Here are some points, each followed by its number:
[-1.75 -2.78 -0.71 -0.71  1.93 -0.15 -1.31 -0.79 -0.96  0.29  2.22  1.24
 -1.56  1.69  1.28  1.66  0.37  1.33  0.32  2.02 -1.52  1.62  0.86 -1.78
 -0.95 -1.17 -0.1  -0.19 -1.65  1.8  -1.01 -1.83] 0
[ 0.65 -0.12  0.35  0.13 -0.37  0.18  0.64  0.05 -0.53  0.04 -0.33 -0.5
  0.01 -0.33 -0.15 -0.47 -0.23 -0.65  0.05 -0.65  0.61 -0.82  0.27 -0.16
  0.16  0.33  0.02  0.11  0.6   0.42  0.21  0.27] 1
[ 0.45 -0.99  0.88  1.64  0.72 -0.44  1.44 -0.23  1.73 -0.34 -0.79  0.79
  1.99 -0.14  1.08  0.42 -0.36  0.95 -0.14  0.73  0.71 -0.16  1.33 -0.06
 -0.16 -0.02  0.57  0.94  0.42 -0.49 -0.24  1.51] 2
[-0.03 -1.21  0.3   1.76 -1.61  0.2  -0.97 -0.76 -0.22 -0.38 -0.54  1.65
  2.73  0.49  0.15 -0.75 -0.88 -0.76  0.86  1.    1.44  0.82 -1.27  0.08
  0.93 -1.12 -0.17  0.96  0.45  0.15  0.7   0.75] 3
[-0.87 -0.26 -0.9   2.1  -0.49  0.72  0.1  -0.54 -1.21 -0.57 -0.47  0.26
  0.69  0.12 -0.25 -0.12 -0.34 -1.21  0.09  0.11  1.73  1.55 -1.13  0.32
 -1.19  0.22 -1.28 -1.02  1.31  0.39  0.17 -0.09] 4
[ 1.03  0.41 -0.77 -0.19  0.02  0.73  0.35  0.67 -0.4   0.86 -1.1  -0.75
 -0.63 -0.52 -0.79 -0.81  0.09 -0.47 -0.25 -0.99  0.19 -0.88 -0.56  0.29
  0.43 -0.47  0.09  0.38  1.75 -0.07  1.14  0.51] 5
[-0.95 -0.72  0.37  1.34 -0.04  0.49 -0.05 -0.94 -1.   -1.03 -0.46  0.56
  2.18 -0.17  0.44 -0.16 -0.43 -1.14 -0.3   1.22  1.37  1.71 -1.96 -0.34
 -1.16 -0.29 -1.22 -0.52  0.16  0.75 -0.62  0.3 ] 6
[-0.13 -0.74  1.39  0.41  0.23  0.09  0.22  0.07  1.27 -1.17  0.28  0.93
  2.03  0.29  2.18 -0.22  0.29  0.33  0.35  0.87 -0.15  1.02 -0.33 -1.13
  0.17  0.22 -0.6   0.49 -0.41 -0.04 -1.3   0.68] 7
[-0.64  0.23  0.05 -1.06  0.67  0.61  0.68 -0.72 -2.21  0.21  1.03  0.9
 -1.44 -0.46  0.04 -2.23 -1.11 -0.84 -0.19  0.03 -0.07  1.08  0.23 -1.63
 -0.54 -0.11  0.18 -1.01 -1.3   0.1   0.69 -1.05] 8
[-0.29 -0.65  0.49  0.28 -0.13  0.2  -0.02  0.15 -0.92  0.08  0.66 -0.28
 -0.44 -0.69 -0.16 -0.33 -0.67 -0.89  0.11  0.97  0.73  0.17  0.36 -0.26
  0.06  0.01 -0.34  0.49 -0.43  0.13 -0.44 -0.3 ] 9
[-0.87 -0.15 -0.06 -0.84  0.01  0.66  0.38 -0.28 -2.06  0.62  0.82  0.19
 -0.28 -0.63 -0.24 -0.78 -0.61 -0.66 -0.03 -0.02  0.03  0.65  0.18 -0.98
 -0.13 -0.25 -0.38  0.2  -0.53  0.27  0.49 -0.43] 10
[ 1.26  3.2  -5.27 -2.12  1.12  2.36  0.42  1.27 -0.96  1.73 -2.82 -0.82
 -1.57 -0.61 -1.53 -1.65 -0.13  1.01 -0.3  -2.9  -1.17 -0.85 -1.48  1.19
 -0.31 -2.37  0.47  0.03  1.46 -1.23  2.4  -1.01] 11
[ 0.66  0.41  0.72 -0.21 -0.03 -0.58 -0.43 -0.35 -0.14 -0.31  0.68 -0.23
  0.64 -0.44  0.27 -0.24  0.18 -0.27  0.24  0.47  0.17 -0.57  0.45  0.28
  0.59  0.21  0.75  0.25  0.08 -0.23 -0.2  -0.21] 12
[-0.06  0.04  0.03  0.03 -0.2  -1.76 -1.57 -0.84  0.13  1.29 -0.88 -1.81
  0.28  1.8  -1.44  1.3   1.82  2.28 -0.22  0.8  -0.2  -1.52 -0.54  1.53
 -0.64 -0.55  0.25  2.33  0.96 -0.1   2.91 -0.81] 13
[ 0.55  0.69  0.2  -0.01 -0.25  0.01  0.39  0.35  0.2   0.38  0.25  0.06
 -0.33 -0.48  0.18  0.11 -0.19  0.11  0.45  0.69  0.22  0.22  0.13  0.43
 -0.25 -0.26 -0.21  0.34  0.17 -0.01 -0.54 -0.66] 14
[ 0.05  4.98 -8.41 -3.42  0.32  3.18 -1.15  2.5  -2.59  2.37 -3.61  0.28
 -1.55 -1.89 -1.86 -1.79 -1.25  0.87  1.29 -2.12 -2.84 -0.04 -1.74  0.09
 -0.04 -3.14  0.53  0.51 -0.63 -1.95  2.52 -1.79] 15
[ 0.25 -1.03  1.8  -0.29  0.31 -0.43  1.12  0.94  1.32 -0.67  0.02 -0.15
  0.78  0.46  1.26  0.14  1.06 -0.56  0.45  0.5   0.07 -0.72  1.67 -0.28
  1.47  0.42  0.4   0.63  0.21 -0.65 -0.44  0.67] 16
[ 0.13 -0.82  0.38  0.28 -0.35 -1.32 -1.75 -0.97  0.22  0.51 -1.08 -1.76
  0.71  2.25 -1.31  1.86  2.07  2.18 -0.56  0.95  0.15 -0.83 -0.47  1.81
 -0.67 -0.84  0.32  1.66  1.41  0.11  2.72 -1.34] 17
[ 0.44  0.09  0.51 -0.34  0.01 -0.38  0.27 -0.14 -0.25 -0.28  0.24 -0.42
 -0.01 -0.34  0.07 -0.37 -0.3   0.    0.51  0.1   0.02 -0.64  0.29  0.17
  0.35  0.01 -0.17  0.61  0.04 -0.13  0.01 -0.1 ] 18
[ 1.95  1.23 -3.18 -1.79  0.26  2.49  0.8   1.2  -2.04  1.91 -2.51 -0.17
 -0.8   0.2  -1.99 -2.4   0.75  0.06  0.22 -2.93 -0.14 -0.69 -0.77  0.55
 -0.2  -1.52  0.46  0.81  2.34 -0.95  3.13  0.1 ] 19
[ 0.35 -0.06  0.97  0.12 -0.42  0.2   0.56  0.23  0.05  0.11  0.11 -0.49
  0.25 -0.66 -0.62 -0.46 -0.33 -0.97  0.28 -0.1   0.74 -0.35  0.48 -0.09
  0.12  0.23 -0.02  0.61 -0.04  0.23 -0.5   0.39] 20
[-1.46 -0.06 -0.69  1.13 -0.58  0.58  0.6   0.17 -1.4  -0.28 -1.74 -0.38
  0.65  0.42 -0.42 -0.34  0.69 -1.39  0.49 -0.22  2.11  1.73 -0.67  0.92
 -1.03  2.12 -1.17 -1.65 -0.21 -0.31 -0.02 -0.44] 21
[-2.39 -1.83  0.42  0.34  1.04 -0.65 -1.66  0.08  0.78 -1.97  1.82 -0.26
 -0.73  0.51  1.14  3.16  0.5   1.55 -1.    2.03 -1.07 -0.68  0.93 -0.07
  0.37 -0.7  -0.23 -0.91 -1.4   0.54 -1.51 -1.69] 22
[-0.29  0.01  1.22 -0.92  0.57  0.16  1.28  0.75  1.43 -0.6  -0.11 -0.74
  1.17  0.32  1.07 -0.55  0.43 -0.14  0.18 -0.41  0.1  -1.46  0.14 -0.01
  0.93 -0.79  0.08  0.32 -0.34  0.18  0.19  0.52] 23
[ 0.33  1.64 -1.63 -0.46  0.53  0.61  0.43  0.24 -0.59  0.37 -0.19  0.11
 -0.79 -0.76 -0.48 -0.51 -0.43  0.41  0.47 -0.43 -0.29  0.6  -0.4   0.06
 -0.43 -1.02  0.51 -0.39 -0.49  0.11 -0.18 -0.6 ] 24
[ 0.2   0.2  -0.02  0.11 -0.37  0.35  0.7  -0.25 -0.68  0.83  0.01  0.11
 -0.45 -0.72 -0.32 -0.61 -0.19 -0.69 -0.11  0.08  0.13 -0.08  0.28  0.18
  0.13  0.16  0.71  0.44 -0.18 -0.35 -0.13  0.45] 25
[ 0.63  0.32 -0.84 -1.28  0.34  1.    1.06  0.48 -1.65  1.37 -0.82 -0.32
 -0.16 -0.08 -0.94 -1.41 -0.27 -0.31  0.16 -1.33 -0.27  0.16  0.03  0.04
 -0.02 -0.16 -0.1   0.14  0.72 -0.04  1.14  0.04] 26
[-0.03  0.2   0.04 -1.49  0.4   0.69  0.71 -0.29 -1.23  1.46  0.33 -0.56
  0.29  0.27 -0.97 -0.98  0.45  0.06  0.73 -0.46 -0.62  0.43  0.55 -0.5
 -0.26 -0.18 -0.36  0.43 -0.22 -0.17  0.79  0.42] 27
New points follow, each followed by the numbers of its three nearest points above, looking only along the 5 directions in which the numbered points spread most, nearest first.
[ 0.4  -1.91  0.31  0.78  1.25 -0.36 -0.74 -1.06  2.62 -0.73  1.36  0.95
 -0.98  1.61  0.62  2.24  0.58  1.7  -0.44 -0.09 -1.79  0.47  0.84 -0.98
  0.77  0.09  1.58  0.03 -0.84  1.38 -1.26 -0.3 ] : 22 12 7
[-0.75 -2.74 -0.32  2.14  1.52 -1.83 -2.76 -0.24  3.62 -1.86  1.8   1.4
 -1.02  1.23  1.87  5.91  0.83  2.63 -1.77  1.15 -1.52  0.47  0.52 -0.02
 -0.09 -0.29  1.27 -1.13 -2.37  2.58 -1.7  -1.85] : 22 0 7
[ 0.37  0.61 -1.64  1.23 -1.46 -0.6  -0.88 -0.18  0.04  1.39 -0.64 -2.14
 -0.42 -0.48 -2.    0.12 -1.47 -0.46  1.41 -1.28  0.12  0.49  0.36  1.79
  0.58  1.41  0.8   1.16  0.98 -1.03  1.72 -0.74] : 5 26 1
[-2.42 -0.88  1.88 -0.89  0.86 -2.21 -1.79  1.04  2.3  -1.91  0.74  1.58
 -1.12  0.89  1.12  1.57  2.26 -0.25 -2.33  0.47  0.17 -0.97 -0.24 -1.58
 -0.31  0.44 -1.88 -3.07 -1.55  1.12 -2.02 -0.37] : 22 7 0
[ 0.07  3.07 -2.33 -1.33  1.56  0.05  1.09  0.1  -0.03  0.63 -0.27  0.35
 -0.87 -1.2  -1.07 -1.78 -0.11  2.36  0.11 -0.5  -1.42  1.04  1.01  1.09
 -1.38 -1.15  0.88 -1.35 -1.27 -1.17 -0.27 -1.27] : 24 26 27
[-1.55  0.38  2.46 -1.23 -0.1  -2.23 -1.13  1.43  1.21 -2.25  0.1   1.09
 -0.9   1.8   1.17  0.59  2.43 -0.66 -2.61  1.54  0.95 -1.26 -1.03 -1.05
 -0.78  0.18 -2.39 -3.47 -0.24  0.52 -0.47  1.07] : 7 9 12
[ 2.05  1.21 -2.97 -1.61  1.08  2.62  1.34  1.06 -2.03  1.88 -2.48 -0.09
 -0.7   0.9  -2.15 -2.55  0.41 -0.11  0.39 -2.74 -0.59 -0.56 -0.92 -0.43
  0.49 -1.24  0.73 -0.11  1.6  -0.51  3.48  0.43] : 19 11 26
[-0.41 -0.29  1.1   0.69 -0.01  0.15  0.53  0.02 -0.67  1.05  0.78 -0.77
  0.07 -0.94 -0.48 -1.11 -0.72 -1.26  0.13  0.54  0.36  0.11  0.56 -0.15
  0.45  0.2   0.09  0.94 -0.2   0.1  -0.98  0.3 ] : 20 9 25
[-1.48  0.3  -0.25 -2.29  0.99  0.37 -0.9   1.95 -1.34 -1.64 -1.28 -0.56
  0.59  0.99 -0.72  0.69  0.4  -0.09 -1.77  0.2  -0.22 -1.89 -0.9  -1.7
  0.85 -1.19 -0.21 -0.32 -0.84 -0.27 -0.21  0.55] : 14 24 18
[ 0.22  3.5  -3.41 -1.7   1.84  1.14 -0.2   0.53  0.7   0.6  -1.09  0.54
 -1.3  -1.15 -0.73 -0.71  0.88  2.19  0.   -0.65 -2.22  0.98 -1.18  0.72
 -1.01 -1.92  0.07 -0.61 -1.23  0.4  -0.2  -1.49] : 24 11 26
[ 1.33  0.91 -0.23 -1.22  0.11 -1.07  0.08  0.73  0.58  0.96 -0.9  -0.44
  0.06 -0.45 -0.07 -0.19  1.25  0.83  0.15  0.41 -0.33 -0.33  0.29  1.1
 -1.29 -0.2  -0.43  1.77 -0.14  0.21  0.24  0.75] : 18 12 14
[-0.62 -1.05  0.19  2.06 -0.15  0.12  1.08 -0.66  0.01  0.68  0.7  -1.35
 -1.45 -0.2  -0.15 -1.   -1.91 -1.42  1.2   0.02  1.07  1.71  1.15  0.85
  0.49  1.72  0.36 -0.71 -0.45  0.57 -1.16 -0.29] : 9 20 10
[ 1.4   1.14 -1.35 -0.12 -0.17  0.93  0.45  0.05 -0.01  0.8  -1.34 -1.04
 -0.48 -0.23 -1.23 -0.76  0.48 -0.2  -0.11 -1.24  0.27 -0.92 -0.76  1.02
  0.09 -1.01  0.23  0.86  1.4  -0.46  0.94  0.04] : 5 26 27
[ 0.82 -0.13  0.2   1.69 -0.9   0.3   0.48 -0.35 -1.33 -1.77 -0.43 -0.31
 -1.32  0.14  0.49 -1.05 -1.94 -0.9   0.38 -0.31  1.08  0.42 -0.04  0.13
 -1.78  1.24 -1.76 -1.92  0.25  0.28  0.01  0.57] : 21 4 9
[-0.14  0.05  1.55 -0.05  0.73 -2.16  0.06  1.44  3.3   0.69 -0.09  1.73
  0.84  0.34 -0.25  4.47  2.63  1.93 -3.65  0.68 -1.54 -0.12  0.85  0.13
 -4.18  0.48  1.86 -0.16 -0.28  0.77 -0.48  1.56] : 22 2 16
[ 0.56 -0.26 -1.76  1.6  -0.28  2.1   1.03 -0.85 -1.23 -0.57 -0.01 -1.57
 -1.46 -0.8   0.37 -1.55 -1.87 -2.12  1.36 -2.79  1.61  1.3  -1.06  0.35
  0.21  1.13 -0.83 -0.98  1.66 -0.03  0.95  0.2 ] : 21 26 4
[ 0.23  1.28 -1.41 -0.8   0.29  0.4   0.64  0.39 -0.27  0.43 -0.55 -0.4
 -0.89 -1.21 -0.15 -0.44 -0.35  0.34 -0.18 -0.52 -0.2  -0.08 -0.7   0.69
 -0.57 -1.18 -0.29  0.05 -0.11 -0.1   0.1  -0.61] : 24 26 27
[-0.73  0.86  0.53 -0.44  0.22  1.03  0.91 -1.25  1.48  0.81 -0.7  -0.58
  2.97  0.55 -2.24 -1.15  3.15  2.3   0.71 -1.99  0.08 -3.43  1.42  0.43
  1.15 -1.44  1.26  2.24  1.73 -3.7   2.18  0.93] : 5 23 13
[ 0.27 -0.53  1.42  0.72 -0.21 -0.04  1.12 -0.26  0.69  1.1   0.21 -0.64
 -0.48 -0.76 -0.81 -0.7  -0.52 -0.52  0.28  0.34  0.32 -0.01  1.    0.36
  0.74  0.35  0.45  0.57  0.23  0.23 -0.6   0.79] : 20 1 12
[ 0.09  3.   -3.13 -1.67  2.47  0.6  -0.16 -0.03  1.91  0.9  -0.95  0.45
 -1.14 -0.79  0.08 -0.12  1.02  2.61  0.15 -0.55 -1.99  1.24 -1.04  0.87
 -1.25 -1.81 -0.73  0.02 -0.61  0.81 -0.95 -1.12] : 24 14 27
[-0.73  0.32  0.36 -0.35 -1.74  1.23 -0.09 -1.01 -1.2  -1.06  0.94  0.5
 -0.74  1.05 -1.05 -1.24 -1.32 -1.75  1.88 -0.98  0.64  0.29 -0.14 -0.53
  1.44  0.12 -0.32  1.15 -0.29 -1.31  1.25  0.01] : 25 1 10
[ 1.59  0.82 -0.22 -0.53  1.    0.74  0.11 -0.14  1.76  0.45 -1.59 -1.19
 -0.1  -0.3  -0.96 -0.61  1.95  1.12 -1.79 -0.48  0.25 -2.02 -1.25  0.79
  0.6  -1.19 -0.05  1.09  1.58  0.25  0.49  0.41] : 5 23 18
[ 0.38 -0.34  0.97  0.27 -0.61 -0.43  0.4  -0.05 -0.02  0.12  0.1  -0.05
  0.06 -0.29  0.3   0.16 -0.14 -0.2   0.37  0.77  0.94 -0.25  0.49 -0.18
  0.47 -0.29  0.07  0.31  0.01  0.19 -0.33 -0.27] : 12 18 20
[ 0.93 -0.99  0.66  0.6  -0.43  0.5   1.    0.41 -0.33 -0.71 -0.26 -0.97
 -0.2  -0.12  1.35 -0.35 -1.24 -1.04  1.46 -0.88  0.64  0.91 -0.38  0.38
  0.05  0.97 -1.17 -1.1   1.55 -0.12 -0.9   0.58] : 20 1 25
[-0.17 -2.31  0.04  2.58  1.4  -1.36 -1.96 -0.54  3.19 -1.89  0.82  0.65
 -1.03  0.79  1.42  4.35  0.77  1.91 -1.66  0.05 -1.13  0.31  0.76 -0.37
  0.82 -0.13  0.99 -1.16 -1.93  2.35 -1.87 -1.43] : 22 0 7
[-3.91 -2.21 -0.71 -1.67  1.49  0.14 -1.1  -0.7  -2.67  0.51  2.56  1.78
 -1.94  0.6   0.87  0.33 -0.23  0.39  0.08  2.16 -1.18  1.84  1.07 -1.95
 -1.43 -1.54 -0.54 -0.17 -1.66  1.39  0.53 -2.9 ] : 0 22 8
[ 1.19 -0.71  1.96  1.26 -1.39 -0.98  0.35 -1.08  0.4  -1.5  -0.39 -0.26
  0.67 -0.9   1.37 -0.11  0.65 -0.31 -0.31  0.81  2.43 -0.88  0.33  0.33
  0.1  -1.55 -1.78  0.48  1.77 -0.41  2.03  1.42] : 2 3 20
[-2.4  -1.04  0.56 -0.8  -0.58 -0.31 -0.71  0.91 -1.17 -1.98  0.18 -0.42
  0.54 -0.61 -0.09  0.78 -0.01 -0.59 -0.88  0.73  1.05  0.16  0.87 -0.22
  0.97  0.07 -1.4  -1.05 -1.43 -0.07 -0.87 -1.85] : 9 14 10
[-1.23  1.35 -2.15  0.02 -0.75  1.57 -1.69  1.08 -0.87 -0.15 -1.27  1.43
 -1.11 -1.22  0.19 -0.17 -1.7  -1.19  0.97  0.02 -0.12  1.23 -2.55 -2.39
 -1.35  0.18  0.11  0.73 -1.35  0.01 -3.5  -1.27] : 24 10 8
[-0.16 -0.28  0.78  0.06 -0.09 -0.02  0.27 -0.1  -0.3  -0.34  0.85 -0.29
  0.   -0.13  0.57  0.29  0.32  0.25 -0.08  0.82  0.44 -0.45  0.52 -0.23
  0.46 -0.51  0.06  0.66 -0.04  0.08 -0.49 -0.17] : 12 18 14
[ 1.45 -0.9   1.94  0.53 -0.02 -0.02 -0.26 -2.02  1.   -1.94  0.2  -0.28
  1.46 -0.11  0.54 -0.52  1.05 -0.18 -0.51 -0.34  2.14 -1.1  -0.34  0.27
  1.31 -0.5  -1.13 -0.04  1.53 -0.41  0.39  0.39] : 2 20 12
[ 1.69 -0.39  2.13 -0.75 -0.27 -1.86 -1.06  0.23 -1.27 -1.65  0.32  0.37
 -1.18  0.48 -0.12 -0.82  0.68 -0.16 -0.02  1.71  0.97 -0.23  0.23  0.22
 -0.47  1.26 -0.93 -2.63 -0.6   0.97 -0.81  0.26] : 9 20 12
[ 0.48 -0.94  0.93  0.71 -1.14 -0.55 -0.37 -0.48 -0.08 -1.59 -0.03  0.5
  1.53  0.09  0.15 -0.41 -0.37 -0.3   0.46  0.39  2.47  0.29 -0.48 -0.24
  0.45  0.42 -0.93  0.17  0.77 -0.36  0.02 -0.45] : 3 6 20
[ 0.91 -0.66  0.43  0.62 -0.1  -0.29  0.12 -0.2  -0.17  0.01 -1.07 -0.12
  1.39  0.8   0.87  0.39 -1.1   0.71  0.91  0.1   1.06 -0.54  0.43  0.33
  1.03  0.5   0.6  -0.58  0.54 -0.11  0.81  0.42] : 12 18 20
[ 3.22  0.28 -0.67 -0.45  0.05  1.23  1.24  0.33  1.    1.42 -2.47 -0.96
 -0.43  0.97 -1.65 -1.13  2.41  1.07 -0.36 -2.09  0.49 -1.65 -0.14  1.37
  0.44 -0.42  0.21  0.79  3.94 -0.26  2.15  0.72] : 5 19 26
[ 1.13  0.51 -0.04  0.52 -0.88 -1.08  0.09 -0.51  1.57  0.04 -1.01 -1.78
  0.73 -0.87 -0.59  0.02  1.4  -0.27 -0.36 -1.47  1.17 -0.26  1.24  1.86
  0.91 -0.37 -1.21 -0.05  0.77 -0.22  2.55  0.62] : 5 1 18
[ 0.59  0.6   0.56 -0.14 -0.46 -1.15 -0.3   0.46  0.12 -0.09 -0.56 -0.28
  0.56  0.17 -0.75 -0.46  0.39 -0.25 -0.05 -0.53  0.22 -0.07  0.31  1.06
  0.76  1.89  1.05 -0.72  0.47  0.33  0.37 -0.51] : 1 18 20
[-0.96 -1.77 -0.08  1.03  1.11 -2.65 -2.17  0.98  3.62 -0.25  1.32  2.16
 -0.84  1.43  2.    6.72  1.15  3.16 -3.18  1.93 -2.58  0.35  0.27 -0.34
 -3.17 -0.46  2.03 -0.15 -2.03  2.74 -1.2  -0.63] : 22 0 7
[-0.67 -0.18  1.66  0.19  0.28 -0.77  0.31  1.06 -1.33 -1.67 -0.3   0.21
  0.19  0.96  0.52 -0.56  0.25 -0.97  0.14  0.46  0.15  1.48 -0.82  0.08
 -0.48  1.28 -1.07 -3.2  -0.32  0.65 -0.71  0.04] : 9 6 10
[ 1.43 -0.45  0.26 -0.67  1.25  0.69  0.67 -0.21  0.3   0.21  0.59  0.09
 -0.38  0.58 -0.23 -0.57  0.66  0.72  0.04 -0.55 -1.29 -0.13  0.42 -0.47
  0.04 -0.18  0.5   0.   -0.16  0.22  0.26  1.01] : 18 12 14
[ 1.9   0.37 -0.57  0.1   0.42  1.12  0.52  0.13  0.6   0.18 -1.49 -0.44
 -0.34  0.42 -1.14 -1.09  0.51  0.3  -0.29 -1.22  0.19 -1.55 -0.19 -0.07
  0.84 -0.45  0.51  0.64  1.52 -0.24  1.21  0.76] : 5 1 26
[-3.23 -1.92 -0.92  0.11  0.56  1.05 -1.18  0.15 -2.22 -0.26  2.09  1.04
 -1.66  0.32  0.84  1.05 -0.74 -0.27 -0.03  2.07 -0.49  1.49  0.39 -1.56
 -0.33 -0.68 -0.6   0.69 -1.42  1.58 -0.79 -2.95] : 0 22 8
[ 0.22 -0.04  0.62  0.27 -1.12  0.09 -0.75 -1.06  0.07 -0.86  0.62  0.48
  1.46 -0.02  1.14  0.03 -0.36 -0.72 -0.18  0.49  0.38  0.02 -1.46  0.55
  0.06 -0.62  0.02  1.26  0.05  0.22 -0.41  1.41] : 3 2 12
[ 0.24  0.87 -2.85  1.47 -2.35 -1.29  0.21 -0.45  0.63  1.68 -1.75 -2.
 -0.12 -0.94 -0.91 -0.04 -0.46 -1.53  1.81 -3.13  1.18  1.87  1.46  1.76
  0.    2.46 -0.73  0.26  1.19 -0.77  2.2  -0.01] : 5 26 1
[ 0.35  0.23 -0.42  1.23 -1.2  -1.11 -0.94 -0.06 -0.21  0.21 -0.79 -0.15
  1.01 -0.1   0.19  0.24 -1.22  0.53  1.03 -0.16  0.62 -0.18 -0.55  0.6
  1.   -0.8   0.15  0.96  0.66 -0.7   1.59  0.35] : 14 18 12
[ 3.35  0.69  0.23  0.42  0.24  0.82  1.3   0.14  1.84  0.68 -1.39 -0.35
  0.08  0.74 -1.86 -1.18  1.35  1.09 -0.37 -2.23 -1.15 -1.82  0.14  1.04
  1.12 -0.48  1.37  0.87  1.9  -0.31  1.16  1.83] : 5 23 1
[ 0.19 -0.21  0.79  0.35 -0.19 -0.51  0.6  -0.08  0.39  0.61  0.33 -0.55
 -0.09 -0.53  0.23 -0.18 -0.06  0.04 -0.05  0.22  0.21 -0.15  0.79  0.67
  0.23  0.17  0.57  0.53  0.21  0.08 -0.46  0.07] : 12 18 20
[ 1.08 -0.21  0.79 -0.08 -0.22 -0.4   0.71  0.11 -0.27 -0.45 -0.39 -0.86
  0.73  0.03  0.07 -0.12 -0.03  0.46 -0.18  0.27  1.07 -0.32 -0.1   0.45
  0.03 -0.17 -0.38 -0.01  1.3  -0.56  1.44 -0.18] : 1 18 12
[ 0.44  0.49 -0.99  0.06 -1.04 -0.51 -0.72 -0.51  0.36  0.96 -0.07 -1.51
 -0.87 -0.33 -1.11 -0.24 -0.52 -0.61  1.62 -1.69  0.31  0.22  0.45  1.26
  1.28  1.08  0.25  0.87  1.3  -0.9   0.39 -0.94] : 5 1 27
[ 1.53  1.87  0.57 -0.98  1.16 -0.87  0.29  0.79 -0.31 -0.8  -1.25 -0.83
  1.97 -1.07  0.06 -0.18  1.36 -0.23  0.32  0.01  0.12 -0.88  0.25  0.44
 -0.57  0.79  0.25  0.94 -0.04 -0.64 -0.68  0.38] : 23 18 12
[ 0.16  1.08  0.14  1.1  -0.57  0.39  0.11  0.15 -0.5  -0.74 -0.41  0.13
  0.36  0.07 -0.58 -0.11  0.48 -0.73 -0.84  0.49  0.93 -0.16 -1.02  0.93
 -1.59  0.38 -0.58 -0.74  0.73 -0.3  -0.45  0.81] : 3 21 4
[ 0.31  1.09  1.36  0.01 -0.32 -2.2   0.36  1.49  0.51 -0.68  0.4   0.5
  0.02 -1.1   0.9   0.44 -0.34  1.26  0.09  1.44 -1.39 -0.03  0.03  0.09
 -0.77 -0.1  -0.75  2.11 -0.16  0.9   1.39  0.19] : 12 18 14
[-0.81 -0.26 -0.21 -0.65  0.44  0.8   0.2   0.01 -1.45  0.74  0.49  0.19
 -0.7  -0.65 -0.01 -1.3  -0.88 -0.35  0.25 -0.01  0.08  0.63  0.3  -0.7
  0.15 -0.38 -0.24  0.19 -0.68  0.31  0.66 -0.18] : 10 27 25
[-1.02 -1.43 -1.31  0.84 -0.26 -1.29 -2.56 -1.03  0.43 -1.27  1.32  1.05
 -1.08  0.86  1.25  3.49  0.22  0.78 -0.26  2.04 -1.55  0.09 -0.94  0.51
 -1.18 -0.64  1.06  1.01 -1.11  0.75 -1.11 -1.73] : 22 0 14
[-0.22 -0.32  1.51  0.73 -0.79 -0.54 -0.47  0.76  0.88 -2.12  0.63  1.35
 -0.5   1.52  1.09  1.66 -1.13  0.44 -1.61  1.17 -1.54 -1.34 -0.9  -1.27
 -1.17 -0.23 -1.85 -1.94  0.41 -0.28 -0.25  2.  ] : 7 12 2
[ 2.23  1.53  0.03  1.14 -0.53  0.28  0.78 -0.58  1.81 -0.81 -0.85 -0.54
  0.56 -0.26 -0.81 -0.39 -0.06  0.3  -0.7  -0.64 -0.22 -2.22 -0.11  0.85
  1.1  -0.32  1.72  0.3   0.65 -1.03 -0.3   1.95] : 23 2 5
[ 0.69 -0.06  0.35  0.37  0.04 -0.65 -0.42 -0.19 -1.36 -1.45 -0.03  0.01
  0.23  0.77 -0.83 -1.13 -0.27 -0.54  0.57 -0.14  1.2   1.02 -0.02  0.23
  0.87  1.85 -0.47 -1.95  0.82  0.45 -0.07 -0.9 ] : 9 1 20
[-1.9   0.95 -2.86  0.33  0.35  2.62 -0.86  0.33  0.54  0.38 -1.72  1.42
 -1.28 -0.39 -0.95 -0.54  0.5  -0.62  0.85 -1.15  0.99  1.09 -3.22 -1.97
 -0.54 -0.67 -0.79 -0.21 -0.31  0.13 -3.26 -1.38] : 24 4 10
[-0.43 -0.84 -0.38  0.18  0.23  1.67 -1.28 -1.03  1.5  -0.06 -0.51  1.85
  1.04  0.25 -0.82 -0.18  2.17  0.4  -0.28  0.32  1.57 -1.38 -1.34 -1.23
  1.18 -1.06 -0.75 -0.38  0.39 -0.38 -1.71 -0.2 ] : 14 12 18
[ 0.18  0.21  0.26 -0.67  1.25  0.34 -0.39 -0.32  0.44 -0.71 -0.51  0.48
  1.35  0.34  0.35  0.14  1.28  1.31 -0.86  0.93  0.62  0.45 -2.28 -0.42
 -0.86 -0.56 -1.32  0.48 -0.55  1.34 -1.02 -0.34] : 14 12 9
[-0.31  0.04  1.97  0.16  0.44 -0.65 -1.1   0.   -0.97 -1.09  0.41  0.81
  0.72  1.58 -0.62 -0.39  0.35  0.61 -0.36  1.21  0.49 -0.19 -0.38 -0.37
  1.12  0.79  0.71 -1.17 -0.32  0.69 -0.18 -0.63] : 9 12 14
[-0.62  0.75 -0.3   0.07 -0.8   1.32  0.74 -1.44 -1.44 -1.14  0.32 -0.59
 -0.53  1.27 -0.84 -3.   -1.92 -0.48  0.9  -1.41  1.01 -0.65  0.27 -0.92
 -0.37 -0.18 -0.45  0.25 -0.01 -1.23  1.83  0.96] : 26 25 1
[-2.01  0.67 -2.38 -0.17 -1.62  2.16 -1.45  2.49 -2.38  0.97 -1.01  0.95
 -0.76 -1.09 -0.92  0.64 -2.73 -1.28  1.66  0.81 -0.49  0.87  0.14 -1.57
  0.26  0.07  0.28  0.13 -1.56 -0.67 -2.97 -1.7 ] : 24 8 10
[ 0.34 -0.08  0.83  0.34 -0.49 -0.12  0.41  0.23 -0.4  -0.48  0.16 -0.67
  0.01 -0.25  0.08  0.01 -0.18 -0.3   0.14  0.87  0.01 -0.21  0.14  0.25
  0.47  0.18  0.11 -0.1  -0.44 -0.27 -0.64  0.18] : 12 18 14
